Rows are one point carried round by a steady rotation, each followed by how many ticks it has turned.
The counts run from 0 to 272.
[ 95 130 100 150 150 149 125 166 149 139 158  76 108 109  93 102 179 167
  73 151 115 106 131 117 124 131 111 101  55 112 111 142 119  93 157 157
 120 135 131 158 156  98 148 160 137 131 155  99 120 155 103 134 129 106]
111
[108 100  98 151 134 148 111 121 154 126 154  75 115 120 112 131 178 183
  79 110 124 120 145 121 116 142 135  65  55 102 109 133 102 103 137 141
 128 151 135 135 144  99 113 138 139 128 142  92 124 142  98 158 135  89]
87
[111 106  76 140 154 145 122 132 127 148 144  67 106 122  98 134 171 173
  94 109 123 107 136 143 117 144 113  82  47 118 105 154 119 103 150 157
 105 146 128 140 163 106 132 148 143 129 139  93 125 158 125 130 148  98]
172
[119 112 113 141 138 162 121 159 118 153 125  84 115 108 107 118 173 155
  77 151 128 119 139 154 144 150  96  71  40  95 124 145 122  85 145 144
 110 135 137 149 145 101 137 158 137 132 149  75 145 162 101 156 123 128]
246
[ 99 116 123 127 125 178 125 166 145 110 155  84 119 106 118 117 165 160
  79 149 137 116 151 109 132 143 130  71  48  84 114 120 104  97 128 116
 117 143 141 143 148 123 116 151 133 132 147  91 130 158  84 172 132 119]
51
[ 94 128 110 118 119 174 115 174 133 135 134  71 100 103 101 119 162 155
  60 124 115  86 124 116 128 139 121  86  70 108  92 158  89 109 135 124
 126 163 128 114 172 109 122 121 147 114 155 121 115 137 120 155 142  93]
122
[108 116 107 129 124 165 124 185 113 135 133  85 107 103 100 112 164 165
  93 151 143 102 133 130 141 146 102  88  55  87 117 144 113  99 121 127
 108 148 128 141 167 119 130 151 136 141 133  88 143 165  84 161 145 118]
203
[100 100 112 118 141 181 120 149 142 135 140  87 111 101 140 110 147 141
  50 120  98 112 135 159 127 140 116  72  52 120  93 161  92 107 131 126
 113 154 147 126 143 101 128 122 149 101 181 138 114 118 145 141 137 112]
78
[ 94 126 118 149 112 173 119 181 150 133 138  74 104  96  92  99 169 161
  58 151 123  89 134 115 135 138 103  89  63 106 115 157 110 101 142 134
 125 139 138 142 151 117 127 151 142 129 148 113 118 148 109 157 133 108]
117
[118 122 108 125 137 201 104 157 132 152 128  74  96 105 122 123 159 156
  87 148 142  99 150 157 144 147 118 102  47 102  98 155  90  97 121 136
 121 146 126 146 145  87 151 142 127 113 149  96 146 150 115 152 136 107]
141
[114  89  85 120 136 130 136 140 119 129 140  93 116 108 126 126 164 165
  87 112 105 122 127 153 131 147 112  58  47 101  98 142 116 106 149 143
  86 172 147 113 170 110 120 137 162 129 155  90 133 139 123 139 145 116]
168
[113 113  86 144 157 157 115 148 155 116 155  99 114  92 134 102 166 174
  96 133 121  98 131 122 123 133 116  94  36 102  95 136 112 118 144 154
  99 160 157 162 152 116 124 150 142 122 165 109 131 135 116 127 149 110]
216
[111 108 107 129 101 153 123 163 121 124 146  93 110  98 116 137 158 164
  82 132 145 107 139 113 150 149 124  66  45 101  92 141  93 109 135 124
  96 158 139 112 161 137 121 145 152 121 142  86 136 148 114 163 151 107]
271
[104 114 103 118 162 132 145 168 131 118 165  98 111 110 132 115 161 155
  84 145 104 123 133 139 136 128 126  78  39 111 104 119 112  98 175 150
  99 155 134 139 160 104 144 152 141 132 158  93 128 143 111 125 123 133]
107
[124 119  78 133 159 142 119 161 127 122 137  93 116 103 129 110 172 175
 103 131 123 101 122 137 126 143 115  90  43  93 110 135 111 114 129 140
 108 168 138 136 173 101 121 145 133 136 146  73 152 144  92 140 140 108]
63
[ 92 108  91  99 142 159 139 156 133 125 156  69 104 118 127 127 145 158
  83 106 114 102 123 128 112 142 131  89  69 106  81 138  87 110 132 117
 110 171 131 113 188 113 127 122 153 102 154 130 120 141 118 145 158  87]
127
[ 95  98  94 105 135 149 143 166 137 111 164  96 107 110 137 117 148 161
  83 117 115 105 123 121 125 140 129  77  52 106  81 134  91 119 135 120
  95 179 135 112 182 128 116 131 156 112 160 121 121 137 117 141 155 102]
126
[ 96 117 113 114 136 149 139 172 138 113 164  80 124 112 123 112 161 166
  88 144 130 126 137 113 124 141 121  70  50  89 110 104 112  94 140 124
  99 151 136 149 165 128 121 151 137 141 144  91 129 171  76 162 140 120]
198
[ 82 130 127 116 132 172 124 160 132 140 159  76  85 116 117 135 170 151
  64 139 104 103 135 117 132 136 146  83  68 114  98 143  81 101 148 129
 124 148 113 113 164  85 143 124 145 106 158 104 114 131 117 148 124  91]
189
[ 74 113 121 116 147 152 147 183 147 116 160  92 109 101 123 100 144 142
  61 153  98 121 134 129 128 133 115  78  61 108 109 132 112  90 151 127
 105 144 138 152 156 123 138 145 152 118 173 132 113 161 122 138 137 126]
114
[ 82 121  99 139 144 190 103 150 158 139 154  64 109 115 112  98 161 161
  69 120 115 102 139 137 110 131 112  95  68 103 104 150 102 100 126 133
 132 139 143 169 140 104 139 146 135 112 160 128 120 147 115 143 144  97]
220
[ 99 104 123 131 136 168 132 155 146 118 145 101 117 107 129 105 165 155
  59 147 102 137 152 135 134 146 118  55  48  92 134 115 119  89 142 124
 116 146 146 145 132 109 115 150 139 124 165 103 124 147 102 156 110 142]
9
[106 110 121 111 141 160 144 164 113 133 139 105 111 107 136 119 156 139
  68 147 100 127 136 166 145 145 104  67  37 103 115 137 121  87 155 137
  98 153 141 127 154 102 140 148 155 124 167 108 140 147 122 143 123 144]
248
[ 88 112 125 114 135 172 130 160 136 133 136  62 123 129 108 100 163 150
  57 126  90 120 131 150 109 149 105  70  77  99 120 139 113  81 116 112
 132 154 133 135 158 104 117 124 147 122 153 132 121 154 104 161 133 114]
158
[ 84 103 114 140 108 152 127 166 142 110 158  88 123  97 107 110 161 169
  61 134 130 108 140 103 134 141 112  67  48 102 112 135 115 105 149 124
 102 134 150 140 148 135 109 152 157 133 147 113 121 157 104 157 143 115]
265
[ 98 105 108 141 151 158 120 149 155 111 144  85 131 111 122  96 177 170
  65 144 106 128 140 127 118 141 109  65  52  95 135 111 120  91 133 128
 130 154 148 150 140 106 107 145 134 137 156  94 130 147  84 147 129 120]
155
[124 104  96 143 126 153 114 149 121 143 124  76 110 106 103 129 174 177
  71 111 111  99 125 146 136 152  99  74  56 104 108 158 115 107 135 135
 120 161 137 119 159  99 115 127 151 137 141  83 139 140 122 155 139  99]
166
[112 109  96 132 131 182 107 148 134 132 148  76 110 107 131 121 157 164
 105 132 153 111 148 135 135 144 120  94  37  87 100 141 111  98 115 139
 102 139 141 168 148 122 133 158 132 125 139  96 154 174  98 159 151 117]
136
[113 118 110 118 127 156 129 184 121 124 136  97 118 102 120 109 156 157
  89 147 135 105 127 143 148 146 102  84  43  85 108 136 109  99 135 129
  99 163 139 132 170 124 121 155 144 138 146  82 148 163  92 153 139 128]
204
[109 116  98 139 131 131 123 156 127 139 138  68 112 122  89 129 181 171
  75 118 102 108 115 132 113 148 109  70  64 108 105 145 110 103 142 138
 129 166 134 113 174  92 124 128 144 137 139  83 125 143 105 148 134  91]
19
[101 110 118 115 151 173 135 150 111 155 141  68 106 125  98 124 164 140
  81 133 112 132 141 171 126 149 102  76  65 102 121 146 116  74 124 129
 123 135 118 143 160  92 150 148 135 126 148 109 142 177 108 138 131 119]
244
